128 stands for zero in the data rows.
Some points, one per row:
tensor([129,  80, 112,  86, 110, 110,  76, 103, 138, 110,  93,  83, 142, 187, 132, 148])
tensor([143, 159, 119, 163, 100, 125,  93, 154, 154,  93, 128,  81, 151,  90, 134,  72])
tensor([ 97,  98, 111,  64, 129,  95, 117, 112, 110, 122, 114,  91, 141, 164, 152, 181])
tensor([110,  92, 121,  98, 138, 155, 173,  96, 121, 180, 144, 164, 108, 201,  97, 183])
tensor([132, 146, 145, 146, 145, 121, 146, 142, 116, 124, 146, 116, 118,  76, 143,  97])
tensor([115, 117,  87,  54, 136,  99, 138, 111, 108, 132, 133, 110, 140, 187, 136, 193])
tensor([128, 129, 144, 124, 140,  81, 131, 119,  92, 119, 100, 122, 134,  94, 138, 133])
tensor([133, 119, 122, 145, 118, 201, 123, 124, 173, 160, 151, 164, 133, 188, 104, 128])
tensor([115, 135, 100, 113, 114, 123,  99, 131, 134, 118, 133,  82, 146, 135, 137, 124])
tensor([133, 113, 145, 159, 134, 145, 166, 122, 106, 155, 129, 173, 120, 136,  99, 100])
tensor([162, 147, 141, 159, 150, 119, 165, 115, 104, 125, 111, 162, 114, 103, 123, 108])
tensor([128, 134, 131, 133, 119, 132, 122, 133, 142, 102, 134, 106, 128, 118, 131, 116])
tensor([ 97, 102, 119, 114, 109, 117,  95, 130, 149, 157, 118, 120, 172, 169, 119, 152])
tensor([137, 131, 132, 146, 130,  87, 127, 126, 119, 115, 109, 131, 124,  87, 140, 121])
tensor([126, 119, 117, 145,  94, 158,  91, 125, 183, 131, 141, 109, 153, 156, 117, 112])
tensor([136, 115, 149, 147, 149, 156, 164, 102, 123, 165, 139, 168, 123, 163, 108, 134])
tensor([148, 138, 141, 102, 147, 110, 147,  95,  75, 123, 126, 156, 106, 128, 130, 154])
tensor([126, 147, 130, 141, 128, 101,  95, 143, 154, 101, 124,  99, 137, 100, 156, 125])
tensor([131, 144, 135, 165, 113, 173,  92, 135, 186, 126, 131, 147, 132, 138, 129, 109])
tensor([130,  90, 114,  96, 138,  86, 132, 114, 101, 144,  99, 118, 141, 170, 134, 171])
tensor([108, 127, 148, 164, 134, 173, 118, 156, 176, 152, 127, 141, 150, 146, 109, 102])
tensor([176, 118, 126, 153, 175, 130, 146, 117, 137, 141, 123, 183,  98, 104, 135, 127])
tensor([145, 149, 142, 146, 145, 147, 142, 139, 123, 125, 147, 161, 124,  83, 129, 106])
tensor([104,  90,  90, 130, 124, 179, 115, 148, 165, 195, 143, 134, 144, 190, 119, 108])
tensor([175, 151, 123, 172, 144, 160, 161, 145, 125, 101, 136, 150, 111,  74, 127,  85])
tensor([124, 129, 113, 107, 119,  92, 146, 106,  86, 128, 115, 129, 121, 134, 122, 158])
tensor([149, 143, 108, 134, 110, 111, 106, 131, 127, 104, 117,  66, 147, 113, 138, 101])
tensor([109, 112, 124, 128, 124, 193, 111, 119, 164, 178, 140, 152, 141, 193, 123, 144])
tensor([116, 132, 153, 166,  94, 161,  93, 142, 156, 134, 130, 121, 136, 144, 108,  92])
tensor([135,  93, 112,  68, 118, 106, 147,  93, 107, 139, 117, 131, 124, 181, 115, 193])
tensor([133, 115, 122, 123, 132, 151, 121, 103, 146, 172, 117, 181, 126, 191, 110, 153])
tensor([133, 118, 126, 101, 156,  99, 159, 102,  89, 119, 112, 141, 107, 120, 120, 158])
tensor([127, 133, 128, 107, 120, 110, 129, 124, 110, 108, 118, 122, 124, 118, 134, 140])
tensor([ 93, 111, 123,  86, 110, 123, 108, 144, 146, 128, 158,  64, 146, 156, 149, 153])
tensor([152, 147, 158, 175, 142, 154, 138, 103, 148, 129, 133, 176, 102, 131, 106, 121])
tensor([138, 128, 126,  95, 121,  89, 143, 103, 111,  87, 116, 101, 123, 128, 147, 162])
tensor([123, 104, 123,  59, 140,  63, 156, 101,  62, 128, 128, 121, 127, 147, 127, 168])
tensor([115, 105, 123, 108,  91, 132, 108, 109, 166, 131, 128, 103, 130, 198, 123, 164])
tensor([ 89, 121, 115, 120,  82, 153,  76, 150, 188, 137, 151,  72, 168, 182, 143, 114])
tensor([125,  95, 117, 106, 146, 169, 159, 117, 133, 161, 138, 148, 118, 173, 106, 150])
tensor([111, 122, 126, 119,  94, 144, 107, 120, 177, 143, 129, 109, 132, 174, 117, 151])
tensor([122, 112, 128, 119, 158, 144, 125, 116, 117, 161, 121, 183, 129, 160, 110, 132])
tensor([142, 134,  98,  87, 120,  90, 103, 130, 112,  71, 119,  85, 141,  90, 151, 148])
tensor([131, 102, 136, 104, 150,  89, 171,  99,  87, 127, 113, 127, 106, 137, 132, 159])
tensor([ 88, 138, 121,  96, 118,  84, 115, 135, 140, 122, 142,  57, 151, 146, 158, 172])
tensor([159, 143, 160, 193, 141, 144, 155, 129, 116, 145, 139, 179, 111,  98,  91,  83])
tensor([126, 113, 136, 112, 137, 118, 150,  99, 128, 151, 118, 146, 119, 175, 118, 168])
tensor([145, 100, 134, 152, 150, 123, 153, 107, 114, 159, 112, 193, 119, 131, 114, 131])
24 more points follow, each with its number after it:
tensor([130, 102, 146, 134, 127, 164, 142,  99, 142, 180, 126, 169, 116, 194,  93, 148]) 0
tensor([129, 151, 128, 162, 126, 141, 110, 148, 164, 146, 137, 124, 157, 130, 137, 109]) 1
tensor([129, 133, 127, 126, 161, 129, 147, 126, 122, 133, 133, 153, 128, 139, 115, 125]) 2
tensor([120, 121, 130, 130, 115, 189, 124, 146, 157, 169, 156, 175, 155, 169,  98, 131]) 3
tensor([ 79,  89, 116,  64, 128, 116, 106, 129, 135, 132, 130,  98, 160, 192, 126, 167]) 4
tensor([151, 164, 156, 142, 125, 104, 135, 130, 126,  82, 129, 100, 103,  70, 147, 120]) 5
tensor([110, 108, 124,  60, 131, 112, 148,  96, 119, 133, 121, 106, 124, 195, 133, 206]) 6
tensor([103, 125, 131, 135, 109, 155, 109, 153, 153, 129, 123, 118, 130, 132, 111, 112]) 7
tensor([114, 144, 108, 126,  81, 101,  98, 150, 124,  66, 120,  52, 143,  92, 147, 106]) 8
tensor([114, 114, 118, 107, 120, 130, 132, 132, 137, 121, 144,  89, 128, 136, 131, 135]) 9
tensor([153, 166, 153, 117, 135, 103, 142, 122,  90,  90, 132, 112,  97,  68, 142, 120]) 10
tensor([126, 120, 138,  98, 143,  78, 163, 100,  73, 128, 123, 117, 113, 143, 121, 154]) 11
tensor([149, 138, 147, 164, 137, 135, 125, 136, 145, 116, 122, 167, 121,  80, 129, 106]) 12
tensor([133, 140, 145, 179, 120, 168, 110, 140, 169, 143, 137, 141, 127, 137, 111,  98]) 13
tensor([110, 121, 147, 185, 129, 160, 107, 153, 165, 142, 123, 141, 134, 124, 121,  85]) 14
tensor([151, 113, 140, 140, 155, 130, 158, 108,  95, 146, 127, 177,  98, 109, 115, 129]) 15
tensor([129, 142, 123, 174, 117, 168, 125, 146, 112, 125, 141, 134, 120,  75, 122,  94]) 16
tensor([118, 110, 120,  84, 149, 105, 154, 108,  83, 115, 118, 113, 131, 136, 139, 165]) 17
tensor([130, 148, 120, 107,  87,  90, 102, 135, 131,  67, 125,  54, 137,  86, 169, 138]) 18
tensor([136, 120, 150, 110, 148,  79, 144, 142, 112, 105, 109, 117, 138, 116, 140, 128]) 19
tensor([138, 148, 134, 112, 157,  67, 148, 141,  96, 100, 126, 101, 115,  73, 161, 137]) 20
tensor([130, 157, 111,  88, 118, 109, 136, 135,  83, 112, 129, 113, 105, 112, 131, 148]) 21
tensor([138, 133, 139,  77, 139,  48, 164, 110,  63,  99, 104, 115, 107, 108, 137, 155]) 22
tensor([152, 173, 108, 180, 113, 155,  75, 169, 158, 106, 135, 119, 138,  67, 140,  56]) 23
Which three of these numbered points are nearest to each point below, ignoring the 3 directions in which the first points spread most? Their numbers follow each, nearest first.
tensor([135, 148, 142, 151, 116, 167, 113, 153, 151, 158, 161, 174, 153, 112, 116, 110]) > 3 1 12
tensor([108, 127, 126, 103, 109, 135, 115, 133, 134, 127, 121,  92, 125, 145, 136, 142]) > 7 10 22
tensor([169, 149, 122, 123, 157,  94, 152, 133,  95,  82, 129, 124, 111,  63, 143,  92]) > 2 9 17
tensor([119,  88, 112,  98, 130, 121, 122, 117, 125, 145, 129, 131, 137, 163, 122, 155]) > 15 12 13
tensor([165, 139, 123, 154, 145, 164, 146, 134, 116, 140, 127, 205, 116, 106, 103, 100]) > 23 3 15
tensor([134, 129, 120, 154, 106, 132, 116, 145, 135, 100, 117, 123, 109, 112, 118, 113]) > 8 7 13
tensor([ 84, 121, 123, 139,  99, 144, 107, 135, 154, 130, 127,  97, 155, 148, 117, 152]) > 7 13 8
tensor([126, 140, 125, 117, 109, 102, 122, 152, 132,  86, 139,  53, 136,  80, 164, 115]) > 9 17 20
tensor([ 91, 146, 145, 145, 116,  94,  98, 150, 135, 113, 123,  92, 140,  95, 155, 111]) > 14 20 13
tensor([ 98,  94, 114, 141,  92, 195, 116, 131, 142, 163, 152, 133, 142, 152,  94, 120]) > 16 8 15
tensor([115, 113, 136,  80, 134,  79, 178, 112,  84, 108, 131, 102, 113, 134, 140, 171]) > 9 11 6
tensor([143, 130, 143, 161, 160, 132, 164, 124, 101, 139, 122, 164, 118,  99, 123, 109]) > 17 15 14
tensor([141, 138, 152, 173, 140, 162, 169, 122, 122, 141, 127, 179, 100,  96, 113, 116]) > 18 6 13
tensor([119, 126, 136, 114, 117,  72, 126, 142, 113,  79, 117,  73, 135,  83, 145, 139]) > 7 13 14
Now 24 new points, numbered from 0 again:
tensor([129, 146, 120, 106, 148,  77, 139, 132,  95,  75, 122,  79, 136,  81, 161, 129]) 0
tensor([130, 128, 110, 133, 127, 141, 122, 166, 157,  99, 133, 108, 129,  82, 135, 118]) 1
tensor([149, 154, 128, 156, 128,  98, 137, 108, 105,  96, 136,  99, 103,  83, 153, 115]) 2
tensor([138, 136, 156, 139, 152, 101, 151, 114,  99, 124, 112, 181,  97,  94, 110, 131]) 3
tensor([137, 140, 139, 141, 114, 141,  77, 121, 178, 127, 134, 151, 147, 153, 127, 122]) 4
tensor([149, 148, 137, 153, 157, 102, 127, 142, 125, 115, 125, 105, 137,  85, 159, 100]) 5
tensor([ 98,  86, 117, 117, 114, 171, 129, 129, 134, 176, 137, 125, 151, 197,  90, 133]) 6
tensor([ 93, 124, 145, 144, 102, 164, 117, 136, 174, 171, 122, 144, 139, 198,  92, 145]) 7
tensor([160, 163, 146, 172, 143, 148, 143, 149, 136, 119, 128, 195, 109,  68, 116,  90]) 8
tensor([108, 142, 120,  97,  92, 119,  79, 141, 122,  89, 100,  96, 133, 125, 132, 112]) 9
tensor([121, 141, 129, 161, 105, 180, 115, 140, 180, 138, 176, 125, 148, 133, 116, 109]) 10
tensor([144, 109, 132, 130, 151, 124, 140, 127, 116, 118, 116, 158, 108,  89, 122, 124]) 11
tensor([153, 105, 130, 125, 164, 148, 171, 114, 118, 141, 129, 199, 104, 120, 121, 138]) 12
tensor([132,  81, 117, 115, 162, 146, 165, 104, 119, 152, 122, 176, 108, 148, 124, 162]) 13
tensor([143, 142, 118, 132, 147, 128, 123, 113, 114, 119, 114, 157, 111, 106, 129, 134]) 14
tensor([102, 115, 133, 140, 135, 162, 104, 144, 156, 143, 124, 154, 142, 151, 109, 101]) 15
tensor([120, 166, 137, 159, 139, 123, 100, 136, 132, 131, 123, 137, 144, 102, 153, 104]) 16
tensor([ 93,  81, 124,  98, 115, 114,  96, 125, 150, 136, 110,  93, 144, 188, 127, 151]) 17
tensor([158, 145, 136, 157, 153, 159, 168, 131, 114, 129, 137, 178,  91,  92, 132,  90]) 18
tensor([138, 148, 139,  93, 146,  65, 159, 104,  87,  95, 110, 129, 115,  92, 156, 174]) 19
tensor([104, 116, 106, 102,  87, 122, 120, 119, 129, 126, 140,  75, 151, 187, 105, 146]) 20
tensor([136, 123, 115, 127, 161, 141, 158, 124, 118, 168, 120, 184, 117, 141, 123, 147]) 21
tensor([137, 137, 120, 163, 123, 189, 125, 138, 158, 154, 145, 186, 114, 129, 108,  95]) 22
tensor([ 86,  87, 123,  87, 114, 126, 108, 105, 124, 149, 116,  96, 138, 195, 114, 156]) 23
The same question for these:
tensor([118, 131, 128, 135, 142, 164, 100, 130, 147, 161, 136, 161, 134, 143, 138, 146]) > 16 14 21
tensor([131, 142, 150, 112, 150,  92, 188,  96,  76, 127, 128, 127, 100, 120, 140, 139]) > 2 0 18
tensor([157,  90, 109,  91, 171, 100, 155, 107, 125, 149, 116, 147, 111, 156, 129, 179]) > 13 12 5
tensor([129, 167, 121, 108, 123,  79,  99, 129, 129,  68, 143,  79, 145,  72, 178, 140]) > 19 10 8
tensor([160, 148, 146, 132, 162, 131, 180, 130,  90, 101, 138, 160,  85,  69, 133,  99]) > 18 0 12
tensor([118, 138, 132, 165, 121, 169, 146, 130, 155, 167, 143, 177, 124, 147, 112, 132]) > 19 10 8
tensor([141, 118, 119, 149, 164, 120, 167, 146, 122, 152, 149, 145, 118,  97, 135, 105]) > 5 0 21
tensor([109,  84, 128,  78, 132,  74, 145, 103,  98, 106, 107,  85, 130, 137, 125, 174]) > 17 23 11
tensor([141, 155, 155, 188, 136, 156, 121, 118, 137, 115, 124, 136, 109,  94, 112,  69]) > 23 2 17
tensor([104, 101, 112,  98,  86, 107,  90, 142, 129, 123, 126,  57, 154, 162, 129, 134]) > 6 23 20
tensor([132, 128, 136, 165, 132, 125, 136, 114, 112, 113, 109,  93, 117,  98, 130,  96]) > 23 17 2
tensor([144, 135, 147,  96, 160,  74, 159, 114,  63, 111,  86, 150,  92, 102, 113, 143]) > 3 9 15
tensor([150, 116, 127, 115, 132, 123, 157, 151, 102, 110, 133, 128, 113,  97, 106, 110]) > 6 1 11
tensor([151, 166, 164, 160, 127, 124, 124, 132, 112, 115, 112, 150, 128,  88, 117,  91]) > 3 7 23
